(in the rows, 128 means zero)
One turn moves each row of this set onto another row. After a few examples, where does it send each row asked below?
z_625: [146 113 101 170 122 127 123 138 129 146 126 136 114 116 116 134  80 154
 119 141 123 103 140]
z_263: [141 134 144 113 143 133 129 126 150 144 120 139 119 105 140 145 144  77
 103 125 111 133 141]
z_842: [141 102 103 117 138 118 155 123  97 140  98  87 139 113 106 139 139 120
 137 117  97 109 131]
z_130: [142 108  99 118 139 121 145 126 102 133  93  82 137 111 108 132 133 109
 138 120  96 109 134]
z_709: [148 109 105 171 123 126 125 134 127 147 128 136 117 114 112 135  80 155
 120 137 122 101 141]
z_471: [148 110 105 170 124 127 122 135 128 145 128 134 117 113 113 133  78 152
 120 137 122 101 143]
z_398: [147 103 133  65 136 119 120 122 122 130 116 145 123 117 110 128 147 121
 135 125 109  86 147]
z_865: [144  92 114 153 128 121 134 130 110 132 127 180 119 145 121 143  86 127
 116 120 138 140 140]
z_787: [147 112 103 171 123 126 121 136 129 144 126 135 115 115 115 132  78 151
 120 139 122 102 142]
z_213: [145 123 156 114 148 129 132 117 146 144 128 138 128 100 129 146 142  80
 106 115 109 126 144]
z_449: [138 105  95 117 134 117 160 130  97 144  96  91 135 118 113 142 144 126
 133 123  99 114 125]
z_425: [144 100 111 153 131 126 119 134 118 122 120 172 117 141 123 133  77 110
 118 121 137 139 147]
z_858: [147 111 103 171 121 126 126 136 127 148 128 137 116 116 115 136  81 157
 118 139 123 102 140]
z_582: [140 111 117  63 127 119 128 134 123 136 111 153 113 129 125 133 157 129
 129 138 112  96 137]
z_649: [145 112 126  65 134 123 111 128 128 124 109 142 117 119 117 123 144 110
 134 132 109  89 148]
z_893: [141 116 115  64 130 123 116 137 128 128 106 147 112 125 127 125 150 116
 130 139 111  95 142]
z_403: [147  88 122 152 133 121 130 124 110 128 129 176 124 139 114 141  81 123
 119 113 136 135 146]
z_746: [138 114  90 117 136 124 144 134 103 134  89  84 131 115 117 132 136 108
 135 127  98 114 131]
z_219: [141  99 108 152 128 124 127 136 115 127 121 178 114 146 126 138  84 119
 114 125 138 143 141]
z_936: [145 102 128  65 131 117 131 126 119 138 117 152 120 124 115 134 156 132
 131 128 110  90 140]
z_954: [144 117 159 113 145 126 146 114 140 153 134 145 130 104 127 156 150  96
 104 113 111 127 138]
z_26: [137 133 137 112 138 130 142 130 146 152 122 147 116 112 146 152 153  89
  99 130 114 138 132]
z_174: [147  93 120 153 134 124 120 127 115 122 125 171 122 137 114 135  76 112
 120 115 136 135 149]
z_724: [140 123 147 112 139 125 152 123 140 159 131 150 122 111 137 159 157 101
  99 123 113 134 131]
z_65: [136 112  87 117 133 121 154 136 101 140  90  89 129 120 120 138 142 118
 132 129  99 117 124]

z_724 moves to z_954
z_625 moves to z_858
z_865 moves to z_403
Where do these go?
z_449 moves to z_842
z_893 moves to z_582

One turn moves each row of this set onto another row. After a few examples, where does it send each row asked below?
z_703: [132 124 166 102 119 129 142 128 161 151 120  96 120]
z_967: [102 109 150 112 111 159 151 156 146 147 144 125 145]
z_249: [114 122 106 140 134 128 159 165 140 116 138 116  99]
z_517: [115 138 120 137 131 150 174 160 143 116 118 132 149]
z_866: [154 127 157 124 132 159 129 166 137 139 123 102 139]
z_417: [144 119 115 125 106 127 154 144 163 134 162 122 112]
z_109: [107 128 145 114  92 141 139 137 155 167 103 119 139]
z_815: [ 93 151 126 135 108 129 139 157 127 142  98 109 126]
z_323: [117 120 112 124 138 121 111 149 119 151 135 152 126]
z_941: [ 92 127 120 145 128 106 130 137 118 129 109 129 115]
z_372: [108 118 152 106 132 166 119 136 151 127 118 100 140]
z_782: [150 143 136 151 133 146 154 124 125 110 111 114 133]
z_579: [144 109 137 145 129 135 152 185 154 130 135 117 122]
z_421: [115 102 122 133 123 135 118 140 137 150 122 146 166]
z_180: [129 118  88 124 112 142 110 153 137 141 134 144 129]
z_248: [152 128 111 137 123 134 163 160 174 133 138 113 123]
z_461: [153 143 140 100 120 137 144 123 138 117 107 139 109]
z_410: [140 115 141 111 129 131 154 163 162 160 147 136 117]
z_268: [141 129 161 134 117 125 142 126 129 116 103 121  98]
z_676: [111 133 147 143 127 145 164 165 121 115 138 138 120]
z_624: [129 129 109 122 104 117 128 129 112 128 114 148 112]
z_867: [100 134 142  88 125 112 146 143 161 135 138 108 140]
z_318: [111 134 145 114 131 153 130 115 141 122 109 119  93]
z_760: [133 124 103 143  95 140 117 138 126 143 140 130 152]
z_848: [132 100 134 126 100 107 128 122 158 143  98 130 142]
z_987: [148 136 116 140 139 132 120 118 145 132 139  89 128]
z_600: [ 99 122 122 114 156 123 141 143 150 152 153 134 130]
z_353: [161 142 117 127 139 124 122 110 147 123 122 118 146]
z_934: [ 92 116 133 113 125 120 112 131 137 146 116 103 152]
z_406: [107 132 147 112 108 129 165 143 145  95 128 129 136]
z_778: [103 127  98 124 130 120 122 150 138 129  96 114 106]
z_349: [149 120 145 126 148 112 117 138 153 137 112  90 140]
z_18: [154 123 144 144 140 113 137 109 148 131 108 128 140]

z_676 moves to z_268
z_967 moves to z_703
Where do these go?
z_248 moves to z_353
z_249 moves to z_782
z_406 moves to z_318
z_987 moves to z_760
z_848 moves to z_600
z_579 moves to z_18
z_778 moves to z_517
z_349 moves to z_421
z_867 moves to z_372

